One turn sends every row of this set to another row. A few are shown first. Where does it send the rows asked after them?
finor: [-32  15  26  -7   1 -31  46  -5  18  -3  31  19 -14  -5  11 -56  -9 -10
 -59  15  12 -46 -37]
gol: [-41  10  14 -10   6  -8  30   1  12   0  21  -9  16 -27  20 -59 -28 -29
 -57  -2 -16 -46 -38]
Geko: [-37 -13   8 -20 -15 -14  32   1   7  20  30 -22 -17  -9   4 -20  -6  23
  -5 -28  18 -36 -12]
Nol: [-37 -15   9 -33  -9  -4  26   3   2  22  21 -28  -3  -7  11 -24  -5  17
 -16 -36   0 -43  -9]
rak: [ -7  -6 -39 -44  -7   3  13   3  -8   5  -1 -12 -27 -31  19 -24  -5 -22
 -36  -9  16 -15 -20]
kitak: [  8  32  12 -32  -5   9  -5  -3   5 -52  13  -2   3   3  34 -21  -2 -13
 -22  17  -4 -26   2]
nomem: [-48  23  42  -4   1 -27  28   8   9 -11  20  10  15 -10  22 -47 -16   3
 -43  -5   3 -19 -25]
lov: [ 12  35 -18 -13  -8  10   5 -14  31 -38  24 -24 -15 -17  19 -27 -31 -31
 -15  23  -5 -32 -12]
vusim: [  6  40 -17  -2  -5  -6   8 -14  30 -45  17 -21 -12   0  18 -16 -31 -26
 -16  19  -9 -26  -8]
Tus: [-46  27  45   3   7 -29  26   4  10  -8  25   7   9  -4  22 -45 -13 -11
 -44  -8  -4 -17 -27]
Petas: [-20  19  -9 -47  12 -10  48   2  -5  -8  38 -15 -38 -11  19 -33   0  20
 -36  22  27 -17   3]
pafo: [-34 -25   8 -34 -16  -5  31  -2  12  22  24 -27 -18 -18   4 -25  -4   7
 -17 -19  19 -48 -15]
gomi: [-24 -14 -23 -17  -1 -16  -9  14  18  -6  41 -11 -22 -25  12 -18  18  -3
 -37  -1 -29   5 -27]
Tedit: [-33  11  17  -3  -2 -29  51  -3  12  -6  33  19  -9 -17   9 -57 -13  -7
 -53  13  15 -45 -43]
vuz: [-19 -15 -22 -25  -4 -23  -1  15  11 -10  40   3 -26 -13  13 -18  27  13
 -43   1 -23  -4 -27]
momu: [-41  15  17  -7   8 -13  29  -4  20   4  22  -9  10 -13  17 -59 -27 -28
 -61  -5 -21 -45 -33]
vodal: [-19 -16   9 -49  -5  -6   9  -2   7  -1  50  -6   5 -26   1   2  -4  -5
 -30  11   3 -60 -50]
nili: [  6  38  12 -29  -8   7  -1  -9  11 -50  10  -5  -9   3  28 -23   0 -16
 -23  28   2 -37   1]
Tate: [ 17  50 -18 -13  -7   7  12 -17  10 -41  21  -7 -11  20  18 -31 -13   4
 -26  18  -7 -49  -9]
bire: [  7  27   5 -25  -7  -4   2 -10  18 -57   5  -2  -9   7  29 -13  -4 -21
 -25  28  -1 -29   0]
tobos: [-35 -14  13 -20 -11  18   0 -27  -4 -13  45 -15 -18 -36  14   6 -11  -3
 -40 -17   6 -26 -24]
ralur: [-26   5  15 -17  -4 -22  12   1   8  -1  63  -7   2 -23  -3  11 -13  10
  -2  -4  10 -30 -48]
Turiz: [-11  10 -34 -35  -2  -3   9  10 -27   2   0  -6 -10 -12  23 -20  -2   3
 -29 -32   3   0 -11]
mapu: [ -3  25  -7 -44 -13 -31   5   0  12  29  14   7 -12 -41  19 -26  17 -12
 -13   5  -9  -7 -21]
gutoz: [-23  20 -28 -47  18  11  37   0   3   4  31 -43 -20 -18  20 -44 -18   2
 -46   7  -1 -30   0]
nasu: [-44  26  37   2   6 -29  30   8  -3 -11  26  11  17 -12  23 -46 -13  -5
 -40 -10  -5 -18 -29]
moki: [-33   7 -17 -33  -3 -53  -1 -16  -4  19  40   7  15   0  32 -23 -28 -17
 -22   7  -1 -34 -34]
bobir: [-36   5 -13 -34  -5 -56  -1 -18   2  17  41   9  12  -2  31 -19 -26 -19
 -18  14   5 -30 -33]
ges: [-44  13  19  -8   3 -11  27   2  24   2  19 -12  17 -24  17 -60 -33 -17
 -57  -6 -12 -42 -35]
koram: [-33  32   2 -37  21  -2  29   7  -6  -9  32 -36 -16 -14  30 -30 -11  12
 -24  -2   2   5  13]
Laba: [-35   1 -14 -39  -5 -51  -2 -16  -3  17  40  11  12  -3  33 -23 -24 -20
 -25  14   3 -36 -34]
Gavok: [  6  24 -19 -50 -11 -25   8  -4   4  33  17  11  -8 -27  19 -34  20   2
 -29   1 -20 -23 -24]
Mupo: [-26  -6   9 -22  -9  14   8 -28 -18 -14  50   0 -16 -15  12   3   0  22
 -48 -19   6 -37 -26]
biler: [-34  12  19  -7  -4 -28  46  -3  21  -1  29  14  -5 -10   7 -56 -19   2
 -58  11  15 -50 -41]
kapal: [-15 -10 -41 -17  -4 -15   0   8  19  -2  45  -8 -28 -16   6 -23  14   8
 -44  -3 -30 -11 -35]
laz: [ 23  47 -20 -12  -9  -2  20 -15  11 -42  30   6 -15  17  15 -27 -11   9
 -25  17   2 -41 -14]
nebo: [ 17  37 -25 -14  -4  -6  15 -13  14 -48  17  -1 -11  26  19 -23 -14   0
 -32  17 -10 -45 -11]
Dogaz: [  6  31   9 -28  -3  12  -1  -6  10 -55   5  -6   0   5  21 -16  -4  -6
 -23  30  -5 -28  -8]
Nof: [ 19  42 -20 -11  -3   6  18 -14  14 -45  19  -4  -9  18   7 -23 -17  10
 -24  25  -6 -41 -18]
lanu: [  8  36  -9  -8  -4  12   5 -11  28 -42  15 -25 -10 -11  10 -20 -28 -21
 -13  31  -6 -28 -15]
liv: [ -6  10 -37 -22  -9 -16  23   2 -13   5  13   0 -36 -19  10 -21  -6   4
 -21 -11  29   1 -22]
vegus: [-26  -3  -9  -5 -10  14  14 -32  -2  -4  58 -15 -24 -25   5   0 -22  12
 -43 -20   5 -37 -32]
nokaz: [  5  48  -8  -4  -7   7   5 -16  27 -40  21 -24 -16  -6  18 -25 -26 -23
 -11  24  -3 -30  -6]
Dopo: [-25   4   1 -30   4  -4   3   2  -5   2  54 -16  24  -9   5   2 -16  13
 -22 -18 -20 -50 -46]
kasu: [  0  36 -24 -30 -10 -28   8  -5  10  36  21   0  -7 -33  13 -32   6  -1
 -13  -7 -22 -10 -27]

moki turns into Laba
Mupo turns into tobos
Now these:
laz turns into kitak
nili turns into nokaz
ges turns into biler
Nof turns into Dogaz
koram turns into gutoz
finor turns into Tus
Gavok turns into mapu
ralur turns into Dopo
kapal turns into vuz
Geko turns into Nol
rak turns into liv
nebo turns into bire
nasu turns into gol

